128 stands for zero in the data rows.
Here are some points:
[116  39 159 143 164 111  92 192]
[208 144 170 143 196  57 187 193]
[204 160 166 104 190  59 187 203]
[ 96 137 144 170 189 111 156 149]
[ 91 138  57  76  86 155  95  79]
[ 94 104 136 175 199 100 171 168]
[108 167 153 164 161 121 169 115]
[151 117  89  90  78 160  91  77]
[209 167 170 178 170  66 179 195]
[111 166 154 163 157 124 169 110]
[194 154 160  80 196  49 201 203]
[114  72  94  71  88 148 102  96]
[124  36 169 155 144 102  96 188]
[ 84 156 162 101 106 148 112  73]
[ 89 117 160 166  86 158 112  81]
[135 159 128 145  76 157  94  86]
[ 93 123 131 160  84 144 139  93]
[ 86  84 154 145 187 126 106 133]
[ 87 140  79  53 132 139 121 167]
[119 145 166 112 120 142 164  94]
[167 141  71  75 101 130  94  96]
[116 155  45  59  79 150  94  74]
[110 134  61  73  95 147  94  78]
[ 83  44 135 172  87 160 123  92]
[102 119 126 165 194 110 160 169]
[110 156 124 147 157 116 150 157]
[179 110 139  89 144  99  99 181]
[106 150 160 130 126 136 161  89]
[100 108 125 155 199  97 163 186]
[191 170 176 173 113 117 141 179]
[ 89 127 141 168 185 132 123 126]
[106 120 132 171 195 103 165 176]
[ 98 139 146 171 109 144 152  88]
[100 166 112 110  94 141 131 119]
[103 153 135 166 110 134 147 110]
[189 166 175 170  99 124 139 168]
[111 165 130 155 139 124 147 144]
[191 164 172 155  98 123 140 175]
[ 88  48 148 176  95 148 118 143]
[107  46 151 151 139 126 101 177]
[206  79 169 171  75 136 150 111]
[207 154 158  94 160  71 189 187]
[ 89 130 113 145 184 115 149 172]
[135 101 148 175  77 158 103 105]
Here are 10 more points, each followed by its number:
[147 129  71  79 108 131  93  95] 0
[ 97 170 142 178 155 124 168 112] 1
[102 168 133 175 147 127 149 128] 2
[ 86 170 161 133 169 130 135  98] 3
[135  76 117  61 160 111  96 160] 4
[ 86 150 139 165 171 137 139 122] 5
[204  79 171 172  77 117 160 143] 6
[ 92 170 150 170 124 153 110  83] 7
[ 80 117 101 133 190 121 153 176] 8
[ 93 100 117 152 198 102 159 186] 9
Which three of these numbered points are nearest to each point below, looking only along the 2 directions in which the first points spread most? Their numbers follow each, nearest first.
[100 146 157 167 103 159 115  78] > 7 3 4
[202  76 144  74 180  74 111 199] > 6 1 2
[193  59 176 149  80 141 136 112] > 3 4 2
[102  78 121 128  84 155 106  99] > 7 3 5
[161 155 155 153  98 133 100 138] > 4 3 2
[176 169 175 177 112 123 133 166] > 6 4 1
[149 163  54  94  78 147  94  77] > 0 7 4
[203 122 155  93 180  74 135 197] > 6 1 2
[153 131 137 115 118 124  96 143] > 4 3 2
[112  47 125  86 165 116  94 165] > 5 1 2
[102 166 140 176 153 125 152 131] > 1 2 6
[160 158  99  77  78 145  97  79] > 0 7 4
[104 159 139 171 121 129 152 115] > 3 4 2
[ 92 160 158 147 141 140 158  94] > 3 4 2
[199 156 158  99 183  73 150 193] > 6 1 4
[141 165  86  61  79 143  93  84] > 0 7 4
[145 163  91  83  78 157  94  76] > 0 7 4
[107 161 141 176 160 127 156 130] > 1 2 6
[166 168  87  57  76 158  95  74] > 0 7 4
[103 100 136 173 200  99 172 177] > 9 8 1
[ 98 158 142 173 168 125 155 131] > 1 8 2
[133 156  63  65  82 147  95  77] > 0 7 4
[112 151 149 176 116 134 156 101] > 3 4 2
[109  54 161 135 172 144  94 113] > 5 8 7
[130  88 130  94 148 119  93 153] > 3 4 2
[ 91 167 151 158 159 130 161 105] > 2 1 3
[135 170  83  77  85 160 100  79] > 0 7 4
[108 153 138 177 173 116 158 148] > 8 1 6
[166 147  72  68  95 127  93  99] > 0 7 4
[ 80 155 140 173 167 135 136 122] > 5 1 2
[102  98 130 171 197  97 168 182] > 9 8 5
[106 165 139 177 151 125 153 130] > 1 2 6
[173  86 132  82 165  91  99 186] > 6 1 2
[ 90 156 149 157 116 150 121  79] > 7 3 4
[102 168 145 174 146 123 160 112] > 2 1 3
[175 167 173 170  79 143 117 134] > 4 3 6
[105 102 136 175 197  97 171 178] > 9 8 1
[ 98 161 153 156 140 134 160  97] > 3 4 2
[103 175 122 144 115 124 135 142] > 4 3 2
[205  77 144  68 183  63 118 204] > 6 1 9
[110 169 127 152 126 129 143 137] > 4 3 2
[ 86 171 127 173 119 155 124  93] > 7 3 4
[113 145 150 176 109 136 155  96] > 3 7 4
[151 100 105  49 141 117  96 147] > 4 3 0
[ 94 104 128 172 200 105 172 180] > 9 8 5
[105  55 147 154 170 149  93 117] > 5 8 7
[149 128 156 150 124 124  96 157] > 2 1 6
[ 83 130 132 176 190 124 149 142] > 8 9 5
[116  64 144 135 136 121  94 167] > 5 8 1
[101 148 144 170 180 121 158 137] > 8 1 2
[114 158 151 166 129 131 167 105] > 3 4 2
[ 99 157 145 172 122 132 156  97] > 3 4 2
[189 136 171 143  79 138 134 145] > 4 6 3
[107 155 144 168 168 128 155 129] > 1 2 8
[169 113 120  70 131 110  96 151] > 4 6 3
[148  49 160 149 165 156 100  95] > 5 7 3
[108 163 154 158 146 128 165 104] > 2 3 4
[132  66 142  98 172 100  95 180] > 8 1 2
[120 168  67  60  96 160 103  98] > 0 7 4
[ 97 144 150 175 103 159 121  77] > 7 3 5
[107  45 121  75 181 112  93 170] > 5 1 8
[106 165 118 119 136 121 142 153] > 4 6 3
[ 98 168 111 118 124 134 136 138] > 4 3 7
[ 87  71 123 153  75 162 129  79] > 7 3 5
[ 85 120 117 174 192 123 144 156] > 8 9 5
[ 98  46 136 131 140 125 101 163] > 5 8 1
[112 168 132 163 131 127 146 133] > 4 3 2
[108 164 145 177 140 126 161 112] > 2 1 3
[137 162  59  71  78 149  95  77] > 0 7 4
[114  93  81 119 124 151  97 133] > 7 3 4
[106 147 119 119 162 115 150 170] > 6 1 2
[106 164 144 171 138 131 161 118] > 2 1 3
[ 97 161 150 168 150 127 163 106] > 2 1 3
[ 92 160 127 167 157 138 146 127] > 2 1 5
[ 94 142 130 176 182 115 158 151] > 8 9 1
[102 154 159 156 110 159 111  75] > 7 3 4
[192 171 175 173 119 113 145 188] > 6 1 2
[102 115 138 172  86 154 143  80] > 7 3 5
[104 148 136 175 177 114 159 153] > 8 9 1
[ 98 116 130 174 196 105 164 175] > 9 8 1
[ 99 163 146 172 146 133 160 106] > 2 3 1
[165  93 119  66 150 102  97 161] > 4 6 3
[115 169 140 177 140 125 153 130] > 2 1 6
[100 165 145 174 160 127 157 127] > 1 2 6
[ 86 152 116 170 164 136 134 131] > 5 2 1
[108 117 139 178 198 104 169 167] > 9 8 1
[181 167 173 144  79 143 123 155] > 4 6 3
[ 95  95 132 172  79 156 136  76] > 7 3 5
[ 94  54 138 160 117 144 112 154] > 5 7 8
[ 89 151 146 167 163 140 120 107] > 5 3 2
[154 161  59  75  78 145  96  81] > 0 7 4
